One turn or mirror swaps these rows in pairs. Which row does each one swap with?
j448: [  9.5  -7.1 -15.3  -7.7   9.7  -8.3  -2.0 -16.6   4.3  -0.8  20.6   9.4
  19.2  24.4  -1.7 -13.3   1.8  -5.7  14.8]
j356: [ 15.2 -23.0 -24.5   1.0   3.0   6.4 -13.2  17.8  -3.6  14.2   4.2   7.2
  -0.8 -16.0  -7.5  13.9  -6.4  -9.8   1.1]
j668: [ -5.8  23.8   0.7  17.6  12.9 -11.2  17.9   0.3 -11.2  -3.4  -6.5   2.1
  33.5  -3.4   8.6  -1.1   0.6   1.6 -11.8]
j734: [ 31.5  19.9   9.8  -4.4 -28.1   9.3   3.6  -5.3  -3.5  -5.1 -19.1  13.1
   0.2   8.8   3.1  10.0  11.7  -1.2  -6.6]
j829: [ -5.2   4.0  -2.9   1.2 -11.5 -21.5  -0.3  -5.5   9.2  11.7 -34.7  20.7
  13.8 -13.9 -11.3  -1.6  -3.4 -18.1   3.6]
j860: [-12.5  18.6   8.8 -21.1  -6.3   5.0   0.3 -13.6  -3.2 -28.5  10.0  -8.4
 -14.7 -12.6   4.8  -9.4  -5.5   0.1  -8.5]
j991: [  1.2  10.3 -10.5  -3.9   4.5  -9.5   7.1 -12.8   6.3  -7.1  11.7 -11.2
  23.4  24.1   2.9 -20.9 -11.3  -6.1   4.4]
j72: [ -5.6   3.2  14.7 -27.5   0.1  11.5  -4.1 -21.1 -11.5 -16.2   8.5 -12.5
 -14.3 -14.3   2.7   2.7 -16.1   3.0   2.3]
j811: [ 25.5  16.0  10.9  -2.2 -25.8  11.2  11.9   3.1   4.0  -1.9 -16.7  13.8
 -11.8   4.3  18.2   5.4  13.5  -1.4  -3.9]
j259: [-12.7 -23.2  -7.2   5.6   2.8  -9.3  16.1  -2.8 -22.3  -1.3  -4.6  -5.0
 -14.6   4.2  -9.8   3.1  -4.7  28.6  10.2]
j238: [ 21.3  11.7  13.5  -3.7 -24.3   7.6   6.1  -4.9   3.5  -0.9 -20.4  23.6
  -9.4  10.8  20.4  11.5   0.7  -6.8  -2.3]
j12: [  9.1  19.5  10.3 -34.7   0.6   8.1  -2.1  -8.8   1.8 -13.1  -5.4 -13.6
 -15.3  -3.8  12.7  -3.4   2.4  -1.1  11.8]
j901: [  3.7   5.9   6.8 -32.2 -13.7  19.1  -7.8 -10.7  -3.8 -23.3   3.4  -4.4
 -17.5  -9.7  -0.8   3.6  -4.2   4.2   7.0]
j56: [ -8.5 -25.6  -6.9  11.8  -8.7  -8.3  11.0   1.6 -24.2  -3.9  -3.4  -8.2
 -15.5  -3.3 -11.0   7.8 -10.5  24.9   2.7]
j941: [ -5.2 -17.3  25.1  17.0  -5.4 -12.3   2.6   1.0 -13.6   0.0  17.4  -7.6
   5.2 -13.6  11.9  -9.4  19.6   1.0  12.2]
j521: [-11.7   8.8  14.6 -32.1  -2.9  14.6   5.2 -15.6  -4.0  -6.5   5.7 -11.2
 -14.9 -13.3   2.7   3.5 -13.1   6.5   9.4]
j557: [-13.2   8.0   8.3  26.9 -22.1   1.0   5.0 -25.9  -8.2   0.1 -17.3 -16.8
  -1.7  -9.4 -18.4   2.3  11.5   7.7   0.8]
j989: [ -8.7  10.4 -16.6  29.2 -14.2   7.0  -5.6 -21.4   1.0   3.0 -11.4  -6.7
  10.9  -1.8 -11.4   4.9  28.2   5.0   0.2]
j765: [ -5.3 -17.4  -1.4   1.9  -1.3 -12.9  17.1  -1.9 -16.3  -4.4 -12.4  -5.7
 -18.9   1.9 -16.3   1.5  -6.1  29.4  11.7]
j505: [ 13.2 -16.9 -18.9  -2.6   4.8  14.9  -6.4  15.0   5.5  19.6  10.9   6.8
  -4.8 -14.2 -10.5   8.2  -9.1 -14.2   2.3]
j764: [ 18.5 -27.4 -15.9  -1.4   5.1   8.8  -9.0  10.1   3.0  14.6   9.5   9.7
   5.4 -11.8  -5.5  15.2  -2.6 -17.3   0.9]
j972: [-20.2 -13.5  -0.6 -11.3 -13.2  14.0  -3.5   9.5  10.2  14.9  -7.6   8.4
  11.3   7.3  26.5  -2.1   2.4  -9.3 -11.8]
j740: [  2.4  -2.1  -8.6   2.8  -4.6  -7.0 -15.3  -2.9  16.1   8.3 -33.1  25.1
   8.9  -8.5 -11.0   0.6   7.2 -21.0   0.6]
j495: [ 15.1 -23.0 -18.3  -5.4   3.0  15.0  -9.7  18.4   8.9  15.7  -1.7   8.4
   0.5 -13.3 -12.6   6.5  -6.1  -5.1  -6.9]
j295: [-11.0   4.5   3.4   2.0 -20.0 -12.7   3.1   0.8  12.6  -1.2 -32.0  22.3
  -4.0 -22.0 -13.1  -5.1  -0.1 -12.4   6.9]
j342: [ -1.0   8.0 -11.9  29.2 -15.8   7.2  -3.5 -27.3   4.3  -4.8  -1.0 -13.0
  13.9  -7.2 -16.4  -7.6  18.3  -0.5  -3.9]
j729: [  1.1  15.2   9.1  15.5  11.4 -20.1   9.6  -9.8  -8.1  -7.5  -0.8   9.2
  35.4   2.6  -8.8  11.7  -9.1  -4.5  -8.3]
j129: [ -5.4 -17.5  -7.6   7.3  -2.6   6.6  21.8  -2.7 -22.8  -0.9   1.2 -17.4
  -9.2   3.4  -6.6   9.5  -4.3  31.2   8.5]
j372: [ -2.5  24.6   8.0  23.5  14.0  -9.0  13.0 -12.8 -14.7  -7.1   0.6   1.2
  27.8  -6.3   6.8   6.8  -0.6   0.6  -9.8]
j539: [ -3.4  -8.9  16.3  22.1  -5.0 -12.5   8.1  -3.4 -22.3  -0.9  19.6  -5.0
   4.5  -7.4  12.3 -16.0  19.6   3.6  11.8]
j629: [-20.5 -22.1   5.1  -4.3  -9.0  12.4 -12.9   9.5   9.1   9.9  -4.5  10.0
   6.8   4.5  28.6   4.1   1.0  -5.5 -10.1]
j774: [ -5.1 -23.5  -2.3   8.6  -3.7  -6.2  15.4   0.1 -23.1   1.9  -5.5 -12.1
  -3.8  -3.4 -16.5   1.1  -2.3  32.5   8.9]
j574: [-17.3  -9.3   1.4 -10.9  -8.2  16.7 -13.0  10.6   4.4   8.6  -7.3  15.5
   0.9  -1.4  30.5   0.2  -2.1  -9.9 -13.3]
j615: [-13.6 -28.1   2.8   5.4  -5.5  -5.2  17.7  -5.9 -23.7  -4.4  -4.1 -10.5
  -9.8  -2.0  -6.4  13.0  -8.3  23.6   2.0]
j655: [ 19.7  16.8  15.4  -9.0 -26.5  16.2  -6.3 -16.6   1.5  -5.5 -16.4  18.4
   2.0  18.2   8.2   3.9  10.0  -4.1   3.9]
j242: [ 17.5 -19.8 -17.7  -8.7  12.9   5.7   0.2  21.6   6.4   6.6   4.9  17.5
  -0.3 -11.5  -8.4   5.1 -10.8 -11.6   1.3]
j48: [ -8.9   2.8  -1.8 -13.1 -15.6  -7.3  -3.5  -6.8   7.6  -5.0 -42.5  18.0
   0.5 -18.5  -4.5  -3.7  -0.7  -7.4  11.8]
j477: [ 22.3  12.3  17.1  -8.2 -23.7  13.2   1.0 -10.8  -1.6  -2.3 -17.5   9.1
  -9.9   7.8   6.2  28.0   4.7   0.8   0.2]
j942: [ 15.3 -10.2 -25.3  -0.3   7.6  16.8 -10.4  11.6   9.7  19.8   5.3   0.0
   4.6  -9.8 -15.1  10.1  -9.7  -9.6  -0.2]
j596: [ -0.8  28.6   5.7   8.6   5.0 -12.3  12.1  -5.0 -14.7 -11.6 -12.8   5.2
  34.7  -5.2  -6.0   3.3  -6.2   1.2 -16.2]
j939: [ -0.4  -2.9 -17.7  -5.6   1.5  -7.6  -4.1 -13.4  -9.6 -12.2  15.0   1.0
  33.4  16.3  -7.8 -13.3 -11.9  -3.8  15.1]
j340: [  7.1   7.7 -19.9 -12.6 -11.2  -5.9  -6.1 -13.1  -8.5  -0.4   6.3   6.4
  23.8  18.9  12.9 -15.6   2.9 -13.0  23.0]
j258: [ 13.5 -13.7 -13.1 -11.0   2.1  -7.4  -8.5 -19.5  -5.7  -3.2  15.9   6.6
  19.7  22.8   2.3 -11.5 -10.1  -7.7  15.8]
j756: [ -4.3  -9.1  22.3   8.8  -1.3 -12.8  10.3  -0.7 -12.6  -2.7  15.1  -7.9
   3.6 -13.4   9.2 -13.3  29.5   1.1   9.0]
j517: [ -9.0  27.8  17.9   7.5   8.4  -5.3   3.1 -15.9 -10.8 -14.3  -3.5   6.7
  32.4  -5.5  -7.5  -3.9  -6.0  -3.1  -5.0]
j978: [ -1.1  11.3  -1.0  22.6 -17.9   4.6  -3.1 -28.6   1.1   1.5 -11.9 -12.9
  -5.7  -6.0 -13.7   8.0  26.4   6.1 -10.8]

j991 swaps with j12
j517 swaps with j655
j259 swaps with j505
j941 swaps with j629
j238 swaps with j372
j340 swaps with j860
j740 swaps with j557
j574 swaps with j539
j901 swaps with j939
j668 swaps with j811

